rotation ticks, each row followed by its count of ticks:
The counts run from 0 to 171.
[-0.24 -2.39 -0.49 -2.30 -2.02 -0.81  1.60 -0.28  0.97  1.36 -0.50 -2.82
 -0.10 -1.08 -3.09 -0.78  0.90  1.05  0.17  0.10  1.22  1.08 -0.88 -0.35
 -2.16  3.35 -2.75 -0.83 -0.90 -1.75  0.05  1.79  0.82  1.39  1.99  3.57
 -2.22  1.01 -0.04  0.12  6.21  1.39  0.13  1.96 -1.45  0.21 -1.74  0.13
 -0.56 -0.95  0.32] -> 11
[ 1.45 -2.87  3.18 -1.10 -1.56 -1.95  0.88  1.86  0.78  1.40  1.65 -1.88
 -0.62  0.78 -0.09 -1.50 -0.45  2.84  0.59  0.65  1.12  0.65 -2.26 -3.73
 -1.74  0.39 -2.02 -2.73 -4.37 -0.59 -0.65 -0.86  1.79  2.51 -1.27  3.17
 -3.50 -0.90 -0.98  1.56  2.39  0.57 -1.47  1.28 -0.27 -0.99 -0.21  0.82
 -1.91  0.34  0.28] -> 13
[ 1.80 -1.42 -0.82 -0.05 -1.35  0.33  1.23  0.52  1.89  1.10  0.56 -2.17
 -1.75 -1.61 -1.23  0.54 -1.11  2.41  0.61 -0.81  1.50  2.19 -1.67 -2.10
 -2.42  2.29  1.50 -2.12 -3.54 -1.12  1.74  2.51  1.26  2.73  2.95  1.84
 -2.34 -0.92 -3.05  0.21  5.26 -0.48 -1.03  0.19  0.30  0.12 -0.19  2.43
 -0.02 -0.53 -1.11] -> 159
[ 2.10 -1.38 -0.81 -2.40 -2.67  0.69 -1.78 -0.57  0.43  1.88 -0.14 -2.22
 -0.60 -2.91 -0.41 -1.85  0.09  1.60 -1.59  0.30  3.37 -0.09 -0.44  1.77
 -0.56  4.47 -2.32 -2.07 -4.49  0.40  0.47 -0.24  3.19  0.97  1.65  3.25
 -3.36 -1.82 -1.15 -0.21  1.96  0.57  1.73  0.18  0.62  0.63  2.45 -0.87
 -0.64  0.28 -0.21] -> 119
[ 2.61  2.42  0.85 -2.62 -1.37  1.55 -2.24  2.14  0.19  3.16 -1.04 -0.34
 -0.27  0.47 -0.69 -1.18 -1.31  4.65 -2.45  1.11  1.19  2.72 -0.36 -0.42
 -1.20  3.58 -0.90 -2.98 -2.20 -1.18  0.23 -0.02  4.18  1.61  0.91 -1.58
 -1.09  0.42  0.42  1.59  0.63  0.20  0.74  1.93  1.77  0.62 -0.91  1.24
 -1.31  1.59  0.58] -> 150
[ 1.41 -0.52  2.09 -0.50 -1.40 -0.66  1.91  1.65  1.84  0.14 -1.57 -2.90
 -1.67  0.01 -1.03 -0.78  3.00  0.51 -2.14 -3.39  3.83 -0.13 -3.60 -2.30
  1.81  3.33 -0.26 -1.64 -1.02 -1.30 -1.87  0.95  0.27  2.80 -0.72 -1.49
 -0.85 -0.87 -0.34  2.52  3.23  2.55 -0.77  1.37  0.91  2.23 -1.28 -0.48
 -1.94  0.99 -0.99] -> 156
[ 4.21 -2.04  4.62 -0.50  1.01 -2.44  1.47  2.30  0.35  0.89 -0.52 -2.26
 -2.23  1.80 -0.16 -0.24 -2.05  3.52 -0.19 -0.07  1.46  1.23 -0.82 -2.73
 -0.90  1.34 -0.98 -1.49 -2.78 -1.68  0.23 -1.50  0.66  1.84  0.68  1.62
 -2.84  3.07  0.57  2.49  2.18 -0.80 -0.09  0.17  1.07  1.15 -1.49  2.85
 -0.09 -0.17  0.30] -> 161
[ 0.68 -2.39  0.14 -0.96 -3.00  0.79 -1.10 -2.87 -1.60  0.58  0.17 -0.61
 -1.27 -0.21 -2.85 -1.14 -0.72  1.47  0.80  0.89  1.72  1.72  1.39  0.74
 -1.81  2.80 -2.00 -3.30 -2.61 -2.72  1.95  2.86  1.11  1.11  3.16  3.41
 -3.24  0.05 -0.21  0.17  1.96  0.57 -2.05 -0.42  0.82 -1.96 -0.29  0.42
 -1.25 -0.73  0.93] -> 107
[ 0.60  0.07  2.63 -3.02 -2.87  0.29 -1.70  0.94  0.18  2.19 -0.06 -1.23
  1.26  1.67  0.18 -1.70 -0.13  0.63 -1.54  0.01  1.07 -1.82 -2.64 -2.01
  2.38  4.16 -0.59 -3.11 -4.29 -0.37 -1.93  0.28  2.03  0.65  0.08  1.12
 -1.69  0.86  1.21  3.76  1.61  2.66  0.97  1.12  0.84 -1.11 -0.51 -2.57
 -2.88  0.20  0.90] -> 117
[ 2.64  0.37 -1.06  1.05 -0.76  1.63 -2.29  0.60  1.54  1.21 -0.27 -0.53
 -0.86 -1.05 -2.08 -0.14 -1.05  1.88 -2.31 -1.42  3.49  0.24  0.75 -1.35
 -1.38  4.86  0.44 -1.37 -1.12 -2.06  1.08  2.74  2.27  4.43  1.85  0.20
 -0.86  0.48 -1.40  1.54  1.66 -0.88  0.42 -1.87  3.69 -0.94 -0.88  1.57
 -0.11 -2.23 -0.79] -> 171
[ 0.13  0.59  0.11 -1.35 -1.22 -1.86  1.39 -0.20 -0.83  0.99 -2.64 -2.11
 -0.64 -0.62 -3.39 -0.17  2.51  1.47 -0.13  0.48  1.96  3.40  0.38 -0.08
 -1.93  2.09 -3.04  1.25  0.77 -3.65  1.53  3.69  2.81  1.64  2.55  2.69
 -1.43  0.81 -0.56  1.05  3.95  1.31 -0.21  1.28 -1.37  0.22 -3.18  1.85
  0.41  0.39  0.25] -> 146
[ 3.22  1.14 -2.36 -1.16 -2.09  1.83 -0.89  0.29 -0.83  2.64 -0.30  0.20
 -2.58 -1.41 -1.27 -0.98 -0.26  3.26 -1.07 -0.41  2.80  1.78  2.23 -0.31
 -1.85  4.42 -1.48 -0.99 -2.83 -2.24  1.39  2.43  1.90  2.66  2.33  1.60
 -1.67  2.30 -0.76  1.32  0.55 -0.24 -1.13 -1.04  2.21  0.09 -2.93  1.81
  1.35  0.98  0.05] -> 55
[ 1.46 -0.81  0.38 -0.16 -1.56 -0.40 -3.49  0.10 -1.09  3.59  0.17 -0.01
  2.29 -0.26 -1.15  1.26 -1.46  0.59  0.79 -0.77 -0.81 -0.03 -1.30 -3.30
  0.52  1.62 -0.61 -2.95 -4.36  0.18  0.38  2.01  1.88  2.60  1.51  2.46
 -2.55 -2.81  1.17  4.02  0.41  0.97 -2.20 -0.34  2.51 -1.30 -1.50 -0.10
 -0.75 -1.03  1.16] -> 96
[ 0.46 -3.22  1.71 -1.33 -1.46 -1.20  2.02  0.18  1.31  1.90  1.60 -1.15
 -0.19 -1.58 -2.27 -0.19  0.54  1.58  0.73  0.41  0.04  1.04 -1.65 -1.65
 -2.45  1.41 -2.98 -2.94 -3.74 -1.81  0.51  1.14  1.80  3.25  0.46  3.60
 -2.34 -1.21 -1.48  0.86  4.72  1.15 -2.03  0.61 -0.08 -0.61 -1.26 -0.13
 -0.42 -0.60 -0.08] -> 12
[ 2.29 -0.80  1.61 -0.76 -1.03 -0.93 -4.20  0.53 -2.06  2.38  0.77 -1.08
  1.41  1.40 -0.01  0.12 -1.43  0.63 -0.35 -1.63 -0.95 -1.54 -1.35 -2.69
  1.53  2.38 -0.12 -3.31 -4.44  0.37 -1.09 -0.40  1.26  1.68  0.06  1.86
 -2.63 -0.25  2.70  4.36  0.14  0.84  0.20  0.15  2.99 -1.51 -2.08 -0.37
 -1.65 -0.60  1.06] -> 97
[ 0.71 -0.72  3.27 -0.37 -1.21  0.35 -0.33  2.10 -0.22  0.65 -2.01 -2.68
 -3.04  2.26 -0.32 -2.34 -1.04  4.13 -1.32  0.23  2.14  2.14 -0.87 -1.79
 -1.54  3.51 -0.87 -2.32 -1.90 -2.55  0.31 -0.73  2.15  0.55  0.30 -1.04
 -2.32  2.57  0.14  2.31  0.74  0.48 -0.67  2.02  2.21 -0.38 -1.46  2.69
 -1.78  1.33  1.53] -> 34
[ 2.52  1.36  0.80 -3.31  1.03 -1.14 -0.70  0.05 -0.06  3.79 -2.56  0.05
  2.15  1.73 -2.79  1.97  2.03  0.36 -1.04  0.47  1.30  1.73 -1.64 -2.16
  1.33  1.39 -2.56 -0.88 -1.44 -1.06 -0.81  2.72  2.82  1.23  3.96  2.11
 -0.35 -1.09  0.52  2.28  3.75 -0.15  1.61  0.07 -2.25  2.24 -0.77 -1.72
 -0.21 -1.49 -0.42] -> 134
[ 6.08 -0.87  1.07 -1.55  0.91 -1.07 -0.17 -0.83 -2.79  1.11 -0.65  0.42
 -2.76  2.29 -1.74  1.15  2.84  2.20  0.78 -1.34  0.58  0.77  0.61 -3.97
  0.77  0.05 -0.94 -0.49 -1.79 -0.38  0.53  0.78  0.21  0.81  2.74  3.96
 -0.76  1.79  1.42  0.05  1.85 -0.62 -1.64  0.45 -0.50  3.02 -1.00  1.32
 -0.39 -1.01 -0.15] -> 70
[ 5.78  0.49 -0.01 -2.09 -0.21  0.85 -3.01 -1.16 -1.71  2.14 -0.62 -0.53
 -1.40 -0.73 -0.23  0.45  1.63  2.51 -2.44 -2.18  1.98 -0.24 -0.08 -0.94
  2.34  2.38 -0.13 -2.61 -4.08  0.49  0.27 -0.52  0.89  1.27  2.03 -0.06
 -0.65 -2.01  2.12  1.31 -1.31 -1.43  0.73 -1.71  2.81  2.40  0.67 -0.37
 -1.33  1.19 -0.07] -> 79
[-0.53 -1.59  1.24 -1.88 -2.05 -1.31 -1.78 -0.79 -2.44 -0.20  0.21 -3.92
 -2.33  1.17 -0.56 -2.10  2.10  1.03  1.75 -1.58  1.82  0.85 -1.93 -1.48
  2.72  2.73  0.31 -2.20 -3.25 -0.43  1.03  0.87 -0.64 -1.80  0.80  2.11
 -3.06  0.88 -0.22  1.27  0.99  3.63 -1.36  2.22  0.58 -0.48 -0.81  0.70
 -2.91  1.96  2.10] -> 105
[ 0.55  1.33  0.48 -1.19 -1.55  0.50 -3.66 -1.06 -3.15  1.00 -1.63 -1.81
 -1.14  0.24 -1.23 -1.05  4.13 -1.01 -1.61 -0.95  4.17  1.82 -0.09 -0.61
  1.09  2.45 -2.58 -0.71 -1.81 -0.23  0.24  1.07  4.09  0.70 -0.05  0.98
 -2.14 -3.52 -0.85  0.49 -2.15  1.22 -0.22  0.39  0.18  1.40  0.73 -0.31
 -1.45  3.02  1.70] -> 112
[ 0.88  0.02 -1.16 -2.14 -0.04 -1.63  1.45  0.79  0.34  1.96 -1.28 -1.97
 -2.79  0.33 -2.14 -0.56  3.37  0.25  0.46 -1.58  3.02  1.06 -1.52 -2.19
 -0.33  2.71 -1.32  0.67 -0.08 -0.60 -0.77  1.78  1.41  1.23  2.24  2.31
 -1.67  1.97 -1.22 -0.33  4.92  2.65  0.13  2.51 -3.25  2.66 -0.93  1.38
  0.03  0.45 -0.13] -> 30
[ 0.56  1.58 -2.54 -1.98 -2.00  1.38 -1.53  1.55  1.10  3.14 -2.00 -1.51
 -0.01 -2.01 -0.70  0.22 -1.05  2.58 -1.09  0.20  1.85  2.02 -0.61 -0.46
 -0.99  4.49 -0.30 -2.27 -3.02 -0.49  0.63  2.35  4.23  1.50  2.08  0.89
 -1.74 -0.46 -0.95  0.66  3.42  1.18  2.64  1.28  0.40  0.24 -0.19  1.24
 -0.07  0.03 -0.05] -> 23
[ 3.72 -1.40  0.27 -1.73 -1.71  1.81 -3.34 -2.28 -0.49  0.45 -0.76 -1.13
 -0.27 -1.23 -1.24 -1.56  0.78  1.60 -2.12 -1.17  3.41 -1.56  0.47  1.19
  0.65  4.46 -2.32 -3.02 -2.17  0.05  0.05 -0.07  1.58  1.13  1.22  1.53
 -1.42 -2.16  1.96  0.61 -0.12 -0.30  2.12 -0.40  2.74  0.90  1.70 -2.69
 -1.82  0.06  0.34] -> 99
[ 3.15  0.17 -2.57  1.04 -1.07  0.45 -2.17  1.02 -0.02  1.69 -0.48  1.46
 -0.55 -1.47 -1.29  0.44 -0.98  1.23 -0.80 -0.72  2.85  1.02  1.28 -1.77
 -2.75  2.53 -1.65 -0.94 -2.78 -0.89  1.40  1.83  3.30  4.20  1.18  2.20
 -1.75  1.07 -1.05  1.44  0.69 -0.83 -1.91 -1.77  3.06 -0.17 -1.37  3.58
  1.71 -0.47 -0.55] -> 56
[ 3.80  0.86  2.26 -3.46 -1.67  0.88 -2.27 -0.48 -2.96  1.89 -0.77 -1.72
 -0.51 -0.60 -1.10 -1.17  3.61  1.91 -1.76  1.28  2.93  1.63 -0.05 -0.17
 -0.10  1.72 -4.53 -1.54 -3.22 -0.04  0.58 -0.08  2.78  0.82 -0.06  1.29
 -0.88 -2.76 -0.09  1.29 -3.64 -0.43 -0.80  0.21  0.90  1.38  0.15 -0.15
 -1.03  2.58  0.92] -> 111
[ 3.53 -0.66  1.52 -1.88 -1.24  0.74 -3.96 -0.47 -1.41  2.22  0.27 -2.52
  0.39 -0.10 -0.81 -0.49 -1.01  2.40 -1.39 -1.03  1.24 -1.83 -0.05  0.14
  2.21  3.62 -1.27 -2.66 -4.02 -0.40 -0.74 -0.86  1.24 -0.55  1.43  0.41
 -1.30  0.31  3.34  2.60 -0.27  0.82  1.73  0.15  3.36  0.24 -0.20 -1.18
 -2.53 -0.15  0.91] -> 98
[ 2.26 -2.59  0.64 -0.39  1.94 -1.84  1.55  0.12 -1.35  0.21 -1.70 -1.78
 -3.53  1.12 -2.59  1.73  2.36  0.66  1.12 -1.92  1.38  1.90 -0.42 -3.16
 -1.32  0.78 -1.64  0.05  0.28 -1.85  0.35  2.07  0.07  2.29  3.65  2.66
 -2.22  1.49  0.80 -0.30  3.70  0.20 -0.66  2.18 -1.10  3.80 -1.43  2.63
  0.18 -1.20 -0.03] -> 50
[ 2.16 -1.57 -1.24  0.01 -0.96 -1.59 -2.14 -0.52  0.50  0.45  0.70 -2.29
 -0.81 -1.28 -0.06 -0.98  0.06 -1.41 -0.38 -0.27  3.75 -0.09 -1.51  0.05
 -0.09  2.48 -2.41 -2.30 -3.62  0.51 -0.51 -0.25  4.05  2.90  2.53  5.00
 -3.67 -1.48 -1.84 -0.35  2.29  0.51  0.95 -0.20 -0.76  0.99  2.87  0.96
 -0.03 -0.91 -0.19] -> 120
[ 3.69 -2.76  2.94 -2.57  1.71 -2.61 -0.14 -0.30 -1.79  0.17 -2.06 -3.61
 -0.37  0.79 -1.72  1.19  1.55  0.57  0.42  0.67  0.07  0.16 -1.21 -1.52
  0.48 -0.20 -4.56 -2.10 -2.22 -1.07 -0.51 -0.84  1.26  1.44  2.54  2.75
 -1.95 -0.49  1.85  0.71  1.83  0.12  1.54  1.24 -1.98  3.54  0.35  0.12
 -1.63 -1.03  0.42] -> 122
[ 0.23  0.81  3.17 -0.62 -1.76 -2.67  0.01  1.28  1.27  2.28 -1.70 -2.49
  0.44 -0.47 -0.40  0.18  1.73 -0.11 -0.54 -1.45  3.02 -0.35 -5.29 -1.82
  2.78  2.70 -0.60 -1.80 -2.56 -1.15 -0.70  1.38  1.10  1.85 -0.37  1.67
 -0.62 -2.22 -1.71  4.23  1.56  2.20  0.11 -0.46  0.37 -0.19 -1.24 -1.70
 -0.53  1.93 -0.35] -> 136
[ 5.02 -1.82  3.93 -2.72  0.80 -1.53  1.35  1.33 -0.16  1.29 -0.80 -1.99
 -0.66  1.61  0.25  0.60  0.97  3.57 -0.75  1.90  1.89  1.76 -1.58 -2.52
 -0.12  0.05 -2.61 -2.38 -1.91 -1.20  0.10 -1.47  2.28  1.24  2.32  0.62
 -1.10 -0.06  0.49  0.71  2.13 -1.68  0.60  1.08 -1.50  2.32  0.43  0.59
 -1.69  0.29 -0.25] -> 142
[ 1.40  2.64  0.20 -0.53 -1.00  0.32 -1.96  2.62 -0.84  2.77 -1.49 -2.09
 -1.11  1.54 -0.62 -0.34  0.17  4.05 -1.43 -2.04  0.93  0.88 -0.87 -2.28
  1.07  4.21  1.00 -0.77 -2.48 -1.51 -0.01  0.00  1.27  1.23  0.85 -1.74
 -0.94  1.54  0.60  3.83  1.00  1.86  0.16  0.83  3.83  0.03 -3.04  2.87
 -1.16  1.46  0.42] -> 169
[ 3.72  1.10  0.44 -0.09 -0.42  1.60 -1.27 -0.44 -0.24  0.47 -2.36 -0.06
 -1.84 -0.18 -1.22  0.96  3.74  1.38 -1.81 -3.27  3.68  0.93 -2.18 -2.98
  1.66  2.24  1.06 -1.79 -1.24 -0.76  0.13  1.07  1.09  2.77  1.59 -2.47
  0.41 -2.90  0.83  1.73 -0.39 -0.68  0.07 -1.00  2.77  3.27  0.27 -0.89
 -1.26  0.97  0.85] -> 60
[ 3.26  0.66  0.13  0.18  0.98 -0.20 -1.15  1.03 -0.15  2.29 -0.99  1.92
 -1.48  1.87 -1.45 -0.39  0.13  0.01 -1.97 -0.22  4.39  1.83  0.63 -4.08
 -2.48  0.96 -1.94 -0.19 -0.53 -1.69 -1.85  1.31  4.33  4.76  0.30  2.96
 -1.20  0.87 -1.29  1.04  1.00 -2.31 -0.26 -0.22 -0.26  0.81 -0.70  1.56
  0.72 -1.09 -0.50] -> 37
[ 4.18 -0.77  1.77 -2.45  1.68 -1.93 -3.06  1.26 -0.26  4.01 -0.42 -1.76
  1.78  1.99 -1.35  1.49 -0.23 -0.03 -1.21  0.27  0.82  0.11 -1.60 -4.00
  1.44  1.30 -2.06 -1.88 -2.78  1.22 -2.13 -0.41  3.99  1.37  1.49  3.14
 -1.34 -0.83  0.27  1.28  2.00 -0.49  2.54  1.19 -1.51  1.85  0.99  0.31
 -1.34 -1.13  0.01] -> 6
[-0.11  1.06 -2.38 -0.71 -1.31  0.90 -1.92  0.94  0.31  1.78 -2.97 -1.29
 -1.78  0.44 -2.62 -0.27  0.44  1.46 -0.91 -2.28  2.16  1.50 -1.52 -2.00
  0.42  4.97  2.03 -1.51 -0.19 -1.54 -0.76  2.86  1.98  1.76  3.50 -1.61
 -0.57  1.69 -0.32  1.97  4.52  1.87  1.79  1.67  1.97  1.76 -2.25  1.04
 -1.26 -0.20  0.01] -> 42
[ 3.88 -1.03  3.58  0.12 -0.45  0.64  0.04 -0.73 -0.57 -1.16 -0.88 -1.57
 -3.93 -0.09 -0.87 -1.93  1.56  2.99 -2.87 -1.15  5.23  2.28  0.16 -0.97
 -0.86  2.75 -2.18 -0.56 -0.27 -2.90  0.84  0.05  1.54  2.75 -0.22 -0.15
 -0.82  0.11 -1.00  0.78 -1.39 -2.09 -0.79 -0.30  1.96  1.04 -0.79  1.62
 -0.18  1.80  0.01] -> 163
